[[  6  32 -19 -41  27  17]
 [-15  -1  17  13  10 -12]] out 6, -12

[ -1 -13  -2  41 -24] out -1, -24

[  0 -38  15 -25  -5  42  33] out 0, 33

[-39 -10  17  25  15 -47] out -39, -47

[ 30  -6 -12  20  -4 -38] out 30, -38

[-18 -29  42 -15 -37] out -18, -37
---
5	7	2	5	5	5
5	5	5	5	5	5
⇒ 7

2348	2226	6586	9350	6590
2144	2021	6641	9454	6646
2235	2104	6882	8942	6890
⇒ 2021

26	-39	-18	-47
10	-19	-20	-26
⇒ -39

24	30	2	-20
3	-41	-2	5
12	23	-4	11
⇒ -41

6006	3971	3914	2780	4580	3966	9295
4022	4872	4892	3419	4561	5171	9210
⇒ 3971

99	98	95	100	95
15	17	84	118	236
⇒ 98
---
[[ -9.559  -4.148  13.041  12.355 -15.278   3.395]
 [  1.501   3.332  -1.236   2.135   2.992   4.090]
 [  0.514   1.365  -0.697   0.739   1.103   1.750]] Answer: 13.041, -15.278

[-0.71 -1.30  1.78 -0.80] Answer: 1.78, -1.30

[-0.3  1.3  1.0 -1.9  0.7 -1.0 -0.8] Answer: 1.3, -1.9

[[ 0.088 -0.126  0.165 -0.158 -0.162 -0.087 -0.027]
 [ 0.079 -0.082 -0.164 -0.171 -0.054 -0.026  0.126]] Answer: 0.165, -0.171

[[ 0.185  0.118 -0.032 -0.222 -0.001]
 [ 0.048  0.085  0.079  0.123  0.107]
 [ 0.162  0.119 -0.036 -0.203  0.010]] Answer: 0.185, -0.222

[ 14.5   8.9 -14.1   7.2] Answer: 14.5, -14.1

[ -2.198 -10.559  -4.916  -8.819  12.745] Answer: 12.745, -10.559
---
(-35, -25, 3, 30, 35) | 35, 30
(-23, -35, 18, -36) | 18, -23
((14, 4, 8, 9, -40, 6, 12), (-14, 11, -32, -8, 12, -7, -3), (17, 26, 13, 14, 10, -26, -6)) | 26, 17
((28, 46, -8, -40, 4), (0, 15, 4, -19, 17)) | 46, 28
(-13, -17, 36, 14, 28, -3, -12) | 36, 28
(-12, -10, 39, -39) | 39, -10
---
Q:
[[-0.10 -1.92  0.92  0.59  0.16]
 [ 1.22 -0.33 -0.31 -1.05  2.22]
 [ 1.08 -0.99 -1.10 -0.56  0.17]]
A: -0.31

Q: [ 0.064  0.126  0.004  0.000 -0.026 -0.135  0.041]
A: 0.000

Q: [-0.34  0.03 -0.97 -0.28  1.26  0.58 -1.15]
A: -0.28

Q:
[[-0.67 -0.96 -0.04  0.78 -0.41]
 [ 1.19  1.58 -1.41 -1.66 -0.65]
 [ 0.43  0.74 -1.48 -0.55 -1.81]]
A: -1.41

Q: [-0.07 -0.08 -0.15  0.15  0.07]
A: -0.15

Q: [ 11.122  -7.058  -8.799 -10.871 -15.330]
A: -8.799

Q: [ -6.039  10.710   5.118 -12.605  -6.140   1.674   0.142]
A: -12.605

Q:
[[ 1.41 -0.66  2.31  2.11  1.70  1.31  1.80]
 [ 1.41 -0.66  1.32  0.96  1.38  1.31  1.18]
 [ 1.41 -1.25 -1.40  0.96  1.38  1.31  1.18]]
A: 0.96
---
[ -3  24 -39 -22]: -3, -22

[[-26   9 -15  16 -40]
 [-26   2 -12  18 -31]
 [-10  -2   1   8  -7]]: -26, -7

[ 38  24  37 -33   3 -16]: 38, -16

[[ -5  29  14  -2 -18]
 [ 20   0 -41 -23 -14]
 [  5   5   5  16  -4]]: -5, -4

[ 19 -32  20  43 -37  12  36]: 19, 36

[[  9 -18 -10  -9  19]
 [-12  -3   2 -26  37]]: 9, 37

[43 45 44 45]: 43, 45

[ 21 -37  27   8  -6   2]: 21, 2

[ -7  20  15 -36   2 -27]: -7, -27
---
[ 23   9 -24  19 -38   1] ans = -24

[[ 27  28 -35 -26]
 [ -3  35  43   7]] ans = 43

[ 29 -44   2  33 -34   7  34] ans = 2

[[-12 -14   8  -1   1  -5]
 [ 13  38  -5  40  11  19]
 [  1   1  -5  -1   1   0]] ans = -5

[-36 -46  12  20 -17  36] ans = 12

[[ 11  12   0  -8 -34]
 [ -7   5 -11  16 -14]
 [  2   2   7 -38  -1]] ans = 7
---
Input:
546  757  851  524  723  823  925
948  501  300  995  571  360  142
937  508  315  982  575  373  164
Output: 995, 995

Input:  59  807  429  215  389  288  276
Output: 215, 807

Input:  26  -15   -2  -22  -35
Output: -2, 26

Input:   20   642  -161  -697   816    57   -70
Output: -697, 816

Input: 783  569  706   79  406
Output: 706, 783

Input: -378   779  -127  -804   935
Output: -127, 935

Input:
165  158  246  246  247
171  183   31   31   29
164  156  254  252  255
Output: 31, 255

Input:
-13   -4  -19   -5  -20  -11  -17
 31  -16  -24  -11  -15  -29   15
 25  -18  -19   -6   -7  -17   10
Output: -11, 31

Input:  33   31  -40    1   32   -1   -7
Output: 1, 33
---
[ 3 37 19  6] yields 37
[-20  33 -30  34  33] yields 33
[-39  43  21 -17] yields 43
[ 34 -12   3  31] yields -12
[ 28  48 -11 -25 -20] yields 48
[24 41  9 17 37] yields 41
[-22   0  45 -27  21 -18  -4] yields 0
[-11   7  -8 -15 -40 -35] yields 7
---
array([[460, 438, 446, 449, 443, 444],
       [430, 904, 717, 444, 804, 333],
       [458,   6, 187, 447, 117, 561]])
117

array([[297, 347, 844, 235, 604, 716, 799],
       [275, 348, 830, 245, 611, 730, 769],
       [269, 348, 826, 247, 614, 737, 753]])
737

array([[-22,   7,  28, -35],
       [ -9,  -6,  16, -45],
       [-21,  -5,  13, -27]])
13

array([[811, 517, 265, 751, 849, 689, 683],
       [686, 633, 373, 749, 720, 722, 591],
       [197, 983, 675, 692, 452, 754, 477]])
754

array([[57, 25, 58, 22, 72],
       [19, 50, 24, 41, 78],
       [34, 65, 73, 77, 32]])
77

array([[857, 766, 648, 861, 875, 194],
       [709, 688, 849, 796, 755, 835],
       [821, 802, 705, 802, 844, 563]])
844
---
71  76  61  49
73  21  70  16
Out: 49

4901  3855  3206  5847  3421
5933  2695  4406  5982  3977
2030  7830  5759  5592  6212
Out: 3977

208  116  114   13
169  117  117  198
153  105   96  105
Out: 198

 763   554  -849  -851
 623   449  -674  -659
-947  -767   794   803
Out: -659

692  279  769  283  479
182  645  493  520  442
343  488  316  582  731
Out: 442

-30  -29   11  -18  -42  -29  -41
-16  -45  -16  -17  -29   40   -7
Out: -41

46   2  94  40
42   2  89  57
85   2  81  38
Out: 57

 51   18   76  130   77
 78  119   95  202   80
Out: 77

 25  -12   -2    1   27
 48    1   41   25  -31
 44   24  -35   45   -2
Out: -31
